Each row is where one point has got to under a steady rotation. How many steps took it there?
The counts run from 0 to 480.
[128 130 153 126 179  83 124 104 163  94 132  98 145 120 102 155 117  91
  97 124  90 157  81 148 141 107 108 113 158 128  99 134]	402
[100 112 135 165 130  96 197 152 120 127  84 128  99 131  91  86 106 159
 120 134 114 141  99  98 119  97 117 137 128 111 144 156]	315
[118 101 125  83 167  88 116 143 172 139 124 146 161 147  92 162 115 101
 111  64 108 131 133 103 118 125 117  99 117 150 106 137]	105
[ 98 164 147  84 157  65 109 141 170  79 124 117 138 128  95 148 111 120
 102  65 110 137  91 119 131 112 127 127 133 133 119 136]	92
[164 178 164 120 152 166 120 123 194 127 126 138 143 138 113  95 110 113
 120 138 128 158  71 117 150 129 125 121 144 148 107 163]	70
[115 144 150 163 173 117 130 126 145 114 131 120 131 151 146 100 135 149
 171  99 128 106 122  58 150 141 117  87 134 141  81 157]	191
[125 130 170 169 165 127 131 108 137 110 156 101 172 136 111  83 138 131
 172 112 119 135 116  91 178 137 116  82 129 142  94 121]	45
[160 109 155 160 168 106 120 146 133 135 115 149 128 156 107  99 123 190
 134 150 114 176 119  92  93 161 131 108 154 148 116 127]	166
[110  98  95 114 137 120 182 110 184 156 113 141 150 145  81 150 100 107
 114  84 127 131 118  78 133 109 110 132  94 141  98 131]	113
[129  84 167 125 155  75 148 163 106 125  96 172 156 139  83 122  94 153
 130  95 117 149 161 117 104 142 123 123  92 138 148 126]	456
[148 107 163 123 120 119 150  91 156 125  79  82 160 127  89 152  86  85
 113  98 112 112 111 122 145 107  96 143 146 145 111 172]	406
[107 119 166 181 139 122 165  92 135  99 112 104 150 147 120  58 116 130
 169 120 133 103 126  91 156 125 121 146 103 138 129 123]	35
[128 136 150  86 189  65  96 159 165 114 100 148 144 132 101 147 113  95
  86  85 112 136 110 136 106 122 122 129 121 144 133 136]	98
[111 149 145 134 152 151 134  78 211  93 135 116 157 169 139  89 120 121
 147 128 144 130  83  85 152 134 149 131 119 142 115 124]	374
[153 128 169 127 180 141 116 105 176 110 137 167 145 189 136  90 133 121
 138 154 146 154 104  90 122 146 139  85 124 134 129 131]	361
[152  87 184 143 124  89 140 133 108 114  78 116 130 152  97 101 107 185
 140 133 122 151 141 102  98 152 124 134 143 149 147 145]	164
[140 120 133 179 174 108 124 143 131 147 119 139 129 140  65 125 132 157
 108 156 128 192 116  82 118 133 139 104 133 110 125  89]	148
[162 121 213 171 155 116 134 119 115 102  91  99 159 132 126  83 117 102
 139 129 128 108 130 125 159 130  96 118 127 151 153 140]	48
[115 122 130 163 122 126 187 141 132 140 114 126 102 141  90  60 133 157
 135 116 141 121 106  61 136 109 110 136 120 126 108 146]	326
[135  70 140 107 180  88 147 150 172 153 127 164 129 133  85 156 121  89
  85 113 112 163 132 120  98 132 121 111  95 141 108 127]	117
[148 114 186 122 139 142 131  95 183 113  91 127 158 176 142  84 111 108
 140 137 155 114 118  97 126 143 135 144 108 148 164 147]	369
[132 107 109 100 168 113 125 132 177 168 113 168 167 152  90 146 105  95
 105  81 119 131 129  97 117 126 115 108 117 158 106 138]	106
[117 104 139 161 161 113 120 175 152 180  94 132 157 137  85 149  99 156
 135 115 102 158 145  72 121 139 139  89 142 125 107 133]	300
[138 107 141 168 145 127 136 108 130 156  79 185 134 176 105  94 108 129
 138 148 141 132 136  65  96 132 135 130 119 112 130 148]	10
[164 120 168 127 123 120 143 115 163 152  75 129 119 108  75 146  88  79
  94 122 120 138 117 124 116 119 112 175 119 145 110 176]	418
[121 133 147 165 187  84 109 183 156 139  94 140 125 120  96 165 101 149
  99 133 100 171 134 101 108 129 142 112 122 118 126 121]	293
[127 154 112 161 185 129 119  86 194 123 122 103 170 138 126 113 119  92
 111 126 114 130  73 111 156 119 118 132 141 142 100 114]	392
[138  97 198 168 182  99 103 137 133 117 140 119 160 135 122  80 143 123
 159 131 115 123 139 109 140 153 125  96 115 154 115 119]	38
[131 120 130 184 154 120 154 168 141 175  45 138 140 139  98 116  83 139
 107 137 116 135 124  88 112 114 124 134 133 119 150 149]	302
[ 83 101 176 162 134  83 165 103 124  75 112 137 125 152 119  71 109 151
 159 134 124 131 117 107 120 116 143 146 105 112 138 131]	24
[118 171 159  93 105 121 122 126 183 104  89  94 139 128 100 119  89 116
 115  65 134 112 106 107 146 112 124 164 130 145 126 161]	84
[148 106 171 170 169  80 117 151 120 132 111 128 122 140  61 134 134 144
  95 154 129 185 134  99 106 132 143 106 132 112 143  92]	147
[141 142 167 203 174 125 148 105 133 102  98 129 148 133 126  51 123 110
 134 150 137 114 107 114 159 127 103 146 105 131 141 119]	41
[147 103 143 178 118 132 141 122 129 160  80 103 145 150  58 131 115 138
 122 123 154 145 161  65 134 122 129 135 115 126 141 101]	144
[118  89 160 140 153  92 107 121 118 138 119 169 132 172  91 124 122 141
 158 121 126 142 155  59  91 136 149  88 133 117  99 145]	8
[160 110 145 106 115 112 159  77 154 108  93 123 162 135  78 150  90 116
 112  85 139 145 131 111 140 125  98 169 109 161 123 131]	260
[ 87 128 136 172 124  93 173 149 138 120  67 102 131 124  85 152  74 161
 115 109 118 140 134  90 136 102 136 133 130 105 141 132]	297
[128  78 159 145 165  80 137 192 123 158 102 141 130 131  96 113 119 155
 122 129  90 155 130 105 101 126 130  90 146 128 128 150]	311
[109  96 198 175 137 102 154 111 119  87 112  97 147 137 122  66 121 132
 168 112 129 110 147 107 155 134 121 133 107 135 138 129]	36
